Some points, each followed by its number:
[-0.3 -1.  -0.5 -0.9  0.9 -0.2  0.  -0.9] 0
[ 0.  -1.4  1.6 -2.2 -0.2 -0.1  0.5  1. ] 1
[-0.2  0.4 -0.5 -0.6 -0.5  0.2  0.2  0.4] 2
[-0.2  1.8 -1.9  2.4 -0.1  1.1  0.7 -0.6] 3
[-1.5  0.3  0.5 -0.7  0.2  0.2  0.7 -0.4] 4
[ 0.1  0.8 -0.6 -0.6 -1.1  0.1 -1.9  0.7] 5
[-0.7  1.7 -0.6  0.8 -1.   1.7 -1.3  0.2] 6
[-1.1 -0.2  0.6 -0.6 -0.7  0.3 -1.6  1.6] 7
[ 1.6  1.3 -0.6  0.9  0.6  1.3 -0.2 -0.9] 8
[-0.3  1.3 -0.3  1.5 -0.9  0.3  1.   0.3] 9
[ 0.4  0.1 -0.7  0.9  0.1  0.2 -0.1 -0.9] 10
[-1.4  1.9 -1.3  2.3 -0.7  0.3 -0.9  1. ] 11
[ 0.   1.2  0.   1.2 -1.4  0.1 -0.5  0.7] 12
[ 0.4  1.1 -0.7  1.8  0.  -0.4 -0.5  0.4] 13
[ 0.6 -0.3  1.2 -1.4 -0.5  0.6 -1.1  0.3] 14
[ 0.5 -1.8  0.6 -2.1 -0.2  0.4  0.9 -0.1] 15
[-0.4 -1.7  1.1 -1.4  0.4 -0.2  0.5 -0.4] 16
[-2.3  2.3 -1.1  2.1  0.9 -1.2  1.6 -1.2] 17
New points follow, each followed by the number of its nearest point above, looking only along the 2 directions in which the numbered points spread most.
[ 0.2 -0.4 -0.1 -1.2 -0.3  0.  -0.3  0.9] 14
[-0.6 -1.2  1.3 -0.2  0.9 -1.3  1.1 -0.2] 0
[ 0.4  0.  -1.  -0.2  0.9 -1.1  0.5  0.6] 4
[ 0.4 -2.5  0.4 -2.7 -0.8  0.4 -0.3  0.5] 1
[-0.3 -0.1 -1.1  2.1  0.2 -1.3  2.1 -0.9] 17
[ 1.   0.1 -0.9  1.5  0.  -0.6  0.5 -2.5] 10
[-1.   0.5 -0.2  1.2  0.2 -1.5  0.6 -0.4] 10
[-0.8  0.4 -0.2  1.6  0.2 -0.4 -0.6  0.4] 8
[-1.1 -0.2 -0.1  0.3 -0.6  1.2 -1.6  0.5] 5
[-1.   1.4 -1.8  1.2 -0.2  0.   0.6 -0.2] 9
[-0.4 -0.2 -0.3 -0.7 -1.   0.8 -1.5  0.7] 7
[-0.1  0.3  0.   0.5 -0.6  1.3 -0.7  1.7] 5
[ 1.1 -0.1  0.   0.3 -0.9 -0.8 -0.3 -1.1] 2
